In the data rows, the value 128 means zero.
Here are some points:
[ 76 162 124 150  86 111  72 111 151  72  91 114 141  94 126  72 174  99
  72 121  72  88  72  72  72 171  72  72]
[182 158 139 152 129 150 180 110 197 190 147 160  72 206  91 206 194 185
 182 206 206 206 184 206 206 130 206 147]
[169 154 175 153 127 144 146  72 144 137 194 126  90 137  72 164 136 180
 174 201 199 201 165 117 191  72 177  95]
[201 206 124 181 181 137 138 206 144 206 206 151 161 202 186 206 146 204
 206 182 126 194 170 181 182 174 206 206]
[150 136 190 180 108 145 115 150 124 206 190 122 103 165 119 183 156 138
 165 156 146 161 151 145 155  72 193 185]
[110 139 118  72 122 112 117 170 142 123 108 114  80 120 124 123 131 166
 119  96 135 144 139 149  95 135  90  72]
[164  72  72  72  72  72 124  95  72 206  72  88 206  72 200  72  72 127
 128  72  82  81  72  72 206 206  72  72]
[119  72 154 108  98 153 161 117 141 155 170  77 139 171 147 171 121 120
 165 155 199 160 206 155 151 149 188 186]
[118  80 159 153 114 145 147 149 145 131 180 127 167 100 171 154 146 127
 132 115 132 150 180 130 101  72 164 199]
[157 104 114 161 126 137  99  77  92 130 191 158 120 112 147 137 135  88
 155 143 128 147 143 141 146  95 183 137]
[ 72 164 143  72  89 106  72 194 136  72  72  88 206  72 172  72 117  72
  72  72  83  72  80  90  72 188  72  99]
[ 72 101  72  72  72  95  97 167 128  72  89 156 183 108 144  72 141 117
  76  72  72  72  72  72  72 190  72  79]
[ 72 137 152 180 132 104 180 105 120  72  72 191 180 115 206  72 124 131
  72  78  72  72  72  72  72 181  85  75]
[152 190 145 143 147  80 108 180 105 120 163  72 123 180  90 116  77 142
 131 152 140 140 162 136 165  78 142 122]
[146 186  91 139 155 126  72 159 133 128 150  97 175 196 137 104  88 142
  87 101  91 116  90  98  72 206  72 100]
Here are 16 more points, each followed by its number:
[131 116 129 130 128  84 148 128 116 156 101  80 104  91 122 100 114 125
 137 129 131 130  83 109 116  74 124 153] 0
[132 143 123 145 174 125 134 148  96 124 178  72 121 136 120 109  93 151
 116 126 110  92 110 125 105  98 131 164] 1
[175 135 137 120 132 160 161 184 141 157 184 137 141 153 188 156  72 176
 155 169 164 206 121 180 181 191 163 137] 2
[185 178 120 206 163 132 159 144 127 133 186 187  98 206 124 164 127 165
 191 170 175 203 166 144 202 118 197 156] 3
[ 81 186 203 200 206 206 116  72 206  72 206  72  72 206 206  98 206  74
  72  89  72 206 206  72  72  72 131 206] 4
[143 124 136  77 166 130 140 151 140 196 165 101 110 120 133 128 162 162
 143 155 185 141 151 148 166 102 168 190] 5
[ 93 150 100  72 133 117 102 206 153  86 159 179 137 172 116  93 114 147
  93 128  72 123 120  72  79 206  72 149] 6
[159 124 143  91 111 144 102  72 135 163 158 112  88 102  72 160  87 138
 123 131 151 121 133 154 150  81 140 145] 7
[181 106 139 128 139 116 133 123  80 153 136  72  82  99  72 116 106 189
 143 136 102 180 139 106 141  89 159 116] 8
[ 72 121 152 135  72  72 138 163 133  80 103 206 179 117 148  72  72 134
  86 102  88  72  72  90  72 141  72 131] 9
[132 159 132 177 154 119 142 151 126 108 112 199 132 112 146  97 111 113
 121  88 115  90  73 118  84 183  86 170] 10
[164 165 143 136 114 183 123 107 151 166 151  72  97 177  74 172 139 117
 160 153 172 184 158 156 172  91 176  93] 11
[173 131 125 159 170 186 145 104 135 197 154  95 112 107 134 175 172 157
 176 201 183 174 206 178 182  97 176 191] 12
[ 72 174 187 185 100 139 114 177 123 111 101 120 168 103 103 155 107  72
  95  90 124 115  90 157  94 156  72 144] 13
[111  86 172 188 136 149 152 151 139  89 144 148 134 140 167 133 206 170
 150 128 131  89 151 145 106 148 142 185] 14
[206  72  72 150 112 206  72 206  72  72 166 206 206  72 206 206 206  72
 206 162 206  72 206 206 206 106 144  72] 15
Which of these numbered points is nearest to each point below, looking only along the 5 directions in which the first points spread most? Its number follows each.
[ 94 189 206 130 109 123  84 144 170 137 105 111 158 152  87 129 101  72
  83  97  93  96 147 154 101 180  90 112] > 13
[168 142 117 100 165  86  81 129  87 161 147  72 141 145 166 136 111 166
 136 141 114 104 118 165  93  72 166 177] > 1
[118  92 119 168 110 134 112  86 126 163 140  93  72 128  72 138 134 107
 144 124 188 152 136 140 133  84 152 100] > 7
[117  97 145 126 149 120 155 143 176 136 144 190  78 138 123 186 165 105
 170 127 126 139 143 127 166  91 156 195] > 15
[206  72 197 206 126 173 156 206 206  72  72 206  99 184 129  72 206  72
  72  72 206  72  72  72 176  99  72 163] > 14
[ 72  78 116 133  92 113 111 100 123  72  72 173 129  72 143  72  72  72
  72  75  72  72  72  74  72 138  72  96] > 9
[128 171 134  77 115  89 100 165 124  73 118 102 206 105 139 124 178 123
  97  99 142 107 116 114  72 189  74 117] > 6
[105  72 122 176 164 148 206  72  99 158 119 162  95 206  72 120 143 139
 115 108 153 136 154 110 159  95 171 122] > 7
[ 72 127 152 133 112 148 109 181 131 107 101 122 132 155 172  99 127 125
  72 120  72 114  72 147  93 196  72  83] > 6
[134 173 166 180 159  72 165 146 129 159 128 169 143 206 177 165  89 145
 128 137 128 132 106 175 132 127 146 146] > 2
[ 75 136 133 138  95 108  77 114  75  73  93 123 145 125 206  76 123 101
  72  76  72 103 135 112  72 173  72  72] > 9
[ 72 163 136  95 122  86  92 206 160  91  78  98 171 109 162  78  79 107
  72 109  72  72  96 100  72 206  72 120] > 6
[ 72  72 103  81 121 128 104 114  88 128  72 154 151  89 184  72  87  72
  72  85  72  72  85  88  81 141  72  72] > 9
[174 202 147 102 150 152 160 103  94 151 126 129  76 156  75 200 121 123
 169 156 180 148 160 145 181  72 179 138] > 11
[154 159 119  93 131 147 140 122 133 164 155  86 110 151 150 119 110 196
 152 169 182 135 133 132 155  80 189 206] > 5
[ 72 136 126 144 108 116  89 152 112 153  72 151 149  99 179  88  99  72
  74  72  79  81  72 106  99 155  72  72] > 9
[159  86 177 132 143  99 134 129 127 201 158  90  72 148 126 142  84 159
 123 143  87 160 114 116 130  72 159 115] > 8
[180 142 154 167 143 147 169 147 136 148 197 158  98 154 120 201 118 134
 174 139 206 195 206 182 181 118 206 152] > 12
[ 72 133 111 127 105 105 176 139 106  94  78 103 199 140 185  98 115  90
  72  82  82  72  75 100  72 147  72 126] > 9
[ 86 151 140  81 104 126 127 191 116  74  72 129 206  98 206  72 163  72
  76  72  72  72 117 100  74 195  72 140] > 9
[174 146 113 181 182 128 116 103  72 153 129  72  77 130 142  91  72 187
 124 124 145 131 120  72 133 114 139 107] > 8
[ 73  95 131 126 102 174  81 184 126  72  79 114 192  72 182  77 115 134
  96  88  74  72 104  72  76 206  72 114] > 9
[ 92 174  81 206 131 149 206  87 178 186  91 146  84 157 128 162  96 149
 141 135 116 126 132 127 156 124 164 102] > 2
[ 93  84  90 187 140  72 126 132 139  72  72  72 177  72 110  72 104 108
  72  72  72  72  72  72  72 123  72  76] > 9
[134 132 108 139  85 125 116  82  82 170 136 138  79 131 173 181 108 111
 137 103 194 190 202 157 138  81 193  85] > 7
